In the rows, zero is written as 128.
Named turns come first, each shown by rows before and after it. Which turns, in which order, take the first row of each pair that follows to the second? Write the first one first, as in the answered first pair.
Z350:
[110 128 125 123 132 134 129 123 127 116 111 128 126 151 142 133 116 134
 125 109 127 120 129 116 135 129  94 119 138 127 138 134 149 123 151] => [121 134 138 132 121 131 135 122 140 131 118 119 120 139 143 127 120 119
 119 109 131 143 131 134 141 141 107 132 138 142 157 142 132 110 153]
[147 160 138 108  92  93 128 127  99 135 125 155 112 163 135 106 151 171
 202 103 149 149 129 109 145 149 136 148 139 117 175 102 111 113  83] => [130 142 121  96 117  88 112 116  93 117 114 156 114 173 135 118 134 180
 209  97 138 131 127  95 132 145 108 126 153 104 153 103 141 114  90]
[104 109 145  99 120 154 125 120 119 104 132 155 126 117 117 114 122 147
 131 109 105 101 117 132 128 115 114 105 120 117 107 139 130 129 151] => [104 111 158 101 122 141 127 117 134 116 131 138 115 109 127 119 117 131
 123 107 106 122 118 152 139 127 114 112 138 138 119 150 123 108 171]
[136 176 136  89 118  92 144 160 106 113 120 136 132 106 119 133 142 141
 103 120 116 156  98 141  82 120 145 154 126 163 137 144  93  98 109] => [130 171 121  77 125  99 142 159  87  99 121 152 140 112 110 135 144 158
 113 120 118 131  97 126  72 107 138 145 116 141 122 132 103 115  94]
Z765:
[119 108 156 130  98 160 139 126 154 155 116  80 131  91 146 112 131  74
  98 134 144 122 148 196 103 110 137 147 116 147 159 133 111 171 141] => [119 124 177 118  90 153 134 131 134 156 133 101 120  89 142 114 134  72
 117 141 147 144 138 192 106 103 157 147 122 142 150 127  89 174 125]
[144 132 167  92 130 104 104 126 104 102 153 155  81 135 144 144 132 147
 165 118 123 143 135  91 131 130 135 127 184 118  90 119 135  84 123] => [134  97 134 109 150 112 108 115 131  98 124 120 100 147 151 142 120 151
 139 109 112 114 150 100 118 139  98 111 188 127  93 135 175  79 158]
[144 150 125 153  90 152 149 135 143 117 137 136 124 132 115  97 151 139
 125 123 135 119 124 164 140 104 158 150  94 128 168 143 104 164 103] => [133 159 152 111 101 131 123 138 115 118 143 157  98 126 121 124 135 131
 162 132 130 150 100 154 139  89 161 135 124 115 138 144  86 166  94]
Z644:
[173 147 143 131 135 131 158 128 151 120 114 100 136 124 129 115 108 125
 120 143 139 128 149 145 105 150 138 149 143 145 143 132 135 105 119] => [170 145 133 120 148 129 153 125 136 107 117 127 133 138 117 123 109 144
 131 139 142 122 147 116 106 154 129 144 152 125 130 124 150 100 113]
[116 109 108 105 163 114 117 124 100 113 125 165 113 138 112 160 117 139
 175 155 111 102 131  96 126 163 115  78 157 119 102 137 191 124 168] => [ 99 114 124 109 142 138 116 135  89 132 114 157 129 115 116 151 118 114
 170 170 111  82 117 136 104 112 127  72 117 114 103 127 159 190 159]
[172 133  69 176 153 108 149 117 168 119 130 112 140 177 101 113 160 142
  88  80  89  89 160 119 106 144  85 158 124  88 155  92 205  92 114] => [159 132  70 167 151 123 141 124 143 112 128 132 153 176  98 116 163 144
 100  91  93  60 149 117  88 105  89 145  97  65 139  80 200 137  95]
Then:
(2 to 4 turns a pair)
[134 194 170 154 111 147 141 161 179 194 138 194  90 122 145 113 163  40
 157 111 176 127  97 193 164 152 208 176  99 144 150 117  80 170  95] => [115 195 179 107 137 131 113 156 140 175 145 235  73 137 143 142 154  51
 199 117 170 139  74 159 163 140 197 159 131 110 108 109  85 176  82] -> Z765 Z644 Z350
[106  92 134 128 119 164 127 145 126 110 114  76 133 122 137 140 108 118
 120 115 133 126 110 141 107 109 132 126  84 133 130 109 165 177 114] => [106  83 124 110 146 148 121 137 115  92 118  91 124 145 135 154 107 138
 137 104 126 136 107 104 114 131 115 119 111 125 112 111 194 147 116] -> Z350 Z644 Z644 Z644
[118 128  94  72 151  89 106 102  95  95 122 194 132 155 122 111 143 163
 161 114  89  83 106 113 146 122  85 124 160  86  93 114 153 134 136] => [119  98  71 126 140 115 128 102 137 116  96 139 160 150 134  88 140 147
 109 110  83  43 131 156 133 124  66 125 128 116 125 129 170 147 169] -> Z765 Z765 Z644 Z350
[127 196 199  69 123 106 134 138  94 138 165 156  62  70 149 127 131  85
 169 139 130 225  70 152 135 178 163 144 176 139 123 120  79  67 128] => [135 213 192  84  85 141 156 153  78 138 172 178  90  60 135 105 155  90
 167 155 148 184  75 161 120 137 192 153 116 118 130  96  54 129  87] -> Z350 Z644
[187 148 158 164  44  97 166 157 140 141 158 146 133 104  66 134 149 171
 104 135 183 144 161  65 184 155 152 169 107 139 150 127 120  69  96] => [131 132 157 129  47 123 129 168  90 139 134 157 155  92  65 152 126 159
 129 159 160  77 130  93 125  47 134 116  61  86  92 102 107 191  77] -> Z350 Z765 Z644
[120 133 104 183  72 170 151 146 135 131 143 116 157 126 114 106 155 129
 107 132 168  87 143 133 120  98 174 155  67 133 157 115 124 182  95] => [ 76 124 144  88 128 121  78 140  78 116 153 148 106 131 137 165 112 115
 178 140 137 131  92 111 122  72 147 115 153  99  81 124 112 181  99] -> Z765 Z765
[118 136 103 150 114 154 138 150 116 146 135 110 156 115 118 114 135 117
  87 149 140  73 161 159 101  86 133 116  84 127 122 112 122 167 128] => [106 118  94 130 132 142 124 141 105 132 131 117 157 127 121 130 124 134
  99 146 130  66 151 139  91  81 116  97  98 107  99 111 145 171 136] -> Z765 Z350 Z765
[109 109 131 130 110 148 122 139 145 102 120  98 158 107  97 120  90 151
 111 113 105  80 129 149 129 105 131 151  80 118  96 145 112 174 140] => [111 124 158 114  98 145 109 148 129 106 140 122 144 100  97 128  97 144
 136 119 111 102 110 141 139  95 152 157  86 111  87 137  84 174 122] -> Z765 Z765
